Named turns come first, each shown by rows before and after it. Which turns, in which order, take the first row of each pair that follows to the second? Write the first one first, as in the answered first pair.
turn Rozu:
[16 -8  6  1  3 11 -9  1 -9 -4] -> [ 15  -9   6  -2  -5   7 -14  -4  -8  -1]
[-13   8  -5   3 -10  17   4 -20  -3   7] -> [-16   7  -9  11 -16 -15  -8 -14   2  12]
[ -3   0 -20 -15 -12  -2   4  32  -6   3] -> [  1   2 -19 -13  -3   4  11  31  -6   3]
turn nede:
[-24   5   3  -7  15  -6  27 -11  22 -10] -> [21  2 12 12 28 14 15  9 -1 -6]
[ -1  -7  -1  -5 -16   9 -20  10 -15   9] -> [-27   1  -6 -17 -14   5  -1  -2  -1   2]
[ 10  -7  -8   6 -35  -8 -13 -12   8   7] -> [-15   3 -15  -4 -12  -6  16 -24  22  -2]
turn ruri:
[ 29 -15  17  -2 -23 -20 -19 -28   8 -11] -> [  3   4  19 -19  22   5  28 -27  10 -21]
[-54  -6 -29 -17 -31 -13 -17   1  -5  31] -> [ 45 -33   8  38 -20  14 -22 -14  -4  -8]
[ 16 -10 -14  20   4   5 -23  31  -9 -10] -> [ -5  -1 -17   4  28  15   5  31 -10 -13]
[ 17 -21  16  18  19 -32  -6  -3  11  -6] -> [-12  -9  10  -3  38 -23  20  -3  12  -4]
Then:
(2 to 4 turns a pair)
[  4   2   2   5 -24  47   0  -6 -36   2] -> [-47  20 -17  -8 -19 -11  -3  12 -23  14] : Rozu then ruri then ruri then Rozu
[-33  -5   0 -17  -7   0   1 -23  15   2] -> [ -1 -17   5  -6 -25   0 -29 -13  -3   9] : nede then nede then nede
[ -7   4  -1  -9  29  25  36  -9  11 -18] -> [  2  -9 -14   3 -31 -31 -34   9   4   8] : ruri then nede then ruri
[ 30 -15  17   5  -1  34  -5 -10 -10 -12] -> [  1  -3  11  -9  18  33  23 -19   7 -21] : nede then nede then nede
[-20  -5   6   5   7 -15  44 -28  45 -37] -> [ 15 -21  14  23 -16 -26  12 -31  42 -35] : ruri then ruri
[  6  -9  -5   5 -27 -27 -40  14  -9  15] -> [  1   2  12  -8  35  34  33  -6   2 -13] : ruri then nede then ruri
[-30  28  -4  -6  46 -14  43   8  12  -2] -> [ 48  -2  16  38  29 -13  12   1  15 -17] : ruri then ruri
[41  2 14 14 13 21 -9 24 -1 14] -> [-31  15 -11 -23 -13 -18 -15  16  17  30] : ruri then ruri then nede
[ 46  -7  18  34  -1 -23  -6 -20  34 -31] -> [-35  22  -5  -5  25 -46  24  -4  39 -17] : ruri then Rozu then Rozu then Rozu
[ 13   7   0  22  16 -50 -23  40   1   6] -> [-18  17  -8   5  36 -44  -2  42   3   7] : ruri then ruri
[-37  15   0 -25  12  35  23   8  -2  -8] -> [-52  10  -8 -23 -14  -3  11  -2  15  -5] : ruri then nede
[  9   2  13  14  29 -10  14  15  -1  -1] -> [ 11  -4  12   6  12   7  -7  25 -23  17] : ruri then Rozu then nede
[-14   0 -11 -35   7  21  47 -17  13 -18] -> [-21  -8 -22 -38 -44 -19  -6 -14  11   0] : nede then ruri then ruri then nede
[ 30 -26  14  48 -26 -21 -14 -13  20  -2] -> [-48  -1 -11   2 -30 -41  -8  -2  16  22] : ruri then ruri
[ 36  -6  15  17   3   9   6  -3  -4 -10] -> [  5 -12   8  -3 -31   5  -2 -31   7  -5] : Rozu then nede
[ 26  14   3  36  30 -21   8   6  32  -2] -> [ 15  21  -1  28  39 -13   3  29  10  15] : ruri then nede
[-29  21  -4 -21 -11 -23  -3   6  -7  13] -> [ -1  23  14  -7  27  11  29  -3  -3 -12] : ruri then ruri
[-17   6   1   4  23 -41  15  -1  21  -6] -> [-23  -1  -8  -7 -19 -39 -18  -1  11  13] : Rozu then ruri
[-29   0 -16 -13 -25 -38 -19   2   0  11] -> [ 43 -19  13  19  -5  13   2 -20   3 -22] : ruri then Rozu
[-33  17  -3 -11  44  39  53 -12  11 -14] -> [-55   9 -25   0 -18 -63 -12  -2  26   7] : Rozu then Rozu
[ 18  -9   7  -9 -34  42   7  -4 -17   1] -> [ -2   4  10  -2   0  15  48 -19  19 -25] : Rozu then nede then ruri then ruri
[ 33  -9   5  19 -17 -17 -26 -12 -11 -11] -> [ 41  -2   9  13   8  17 -12  -2 -29  -8] : ruri then nede
[-14  16 -11  14  57 -18   7  13  -4 -10] -> [ 10  -6 -10  27   4 -45 -41   0   2  -5] : ruri then ruri then nede
[-32  22   1 -26  20  -4  17 -13  12 -16] -> [ 14   1   3  12 -14 -38 -31 -11  12 -16] : Rozu then Rozu then ruri
[ 16  -7  -2   2 -12  31 -20   7 -23  12] -> [-27   1 -12 -23 -19  17  -7 -12 -10  14] : ruri then nede then nede
[ -1 -12   7 -20 -47  45 -19 -14 -17  19] -> [  9 -19   9 -10 -57  33 -17 -32  -1   7] : nede then ruri
[ 23 -21  25  19  17   4  37 -49  40 -48] -> [ 15 -33   9  17 -50 -47 -29 -40  30 -18] : ruri then ruri
[ 33  -3  -1  19   9 -17  -9  -8  15 -11] -> [32  6  1 14 32  8 -1 14 -3 -4] : ruri then nede
[-25   7  -2  -1  24  -9  35   6  22 -20] -> [-31  14 -11  -6  18 -10  10  41  -9   8] : nede then ruri
[ 39   7   4  37  57 -18   8  15  17 -14] -> [-27  15 -23  -2   5 -60 -31  24   8  24] : ruri then nede then nede then nede
[-15  11  -2 -12  27  30  20  30 -18   2] -> [ 34 -14  12  22 -25  -6 -26  11  -5  -7] : ruri then nede then ruri
[-14 -19  17  -5   1  42  18 -25  -6  -1] -> [-35  -8  10 -16   7  34  24 -15  -3   6] : ruri then nede
[-37  12 -16 -31 -18 -15  -4  -5   3  17] -> [ 23 -14   5   2 -36 -12 -19 -25  13  -2] : ruri then Rozu then Rozu then nede
[-26  26  11 -19  22  -7  -1  14 -31   7] -> [ 13  16  18  -4  26   8  -7  17 -39  -3] : nede then ruri then ruri
[-32 -14 -12 -23 -31   1 -20  12  -4 -13] -> [-44  -5 -11 -26  -8  -8   0  10   3 -21] : nede then Rozu
[  8 -14  11  22  10  -8 -13 -14   5 -15] -> [-25  -5   3  -9   1  22  -8 -11  -8   0] : ruri then nede then Rozu then ruri
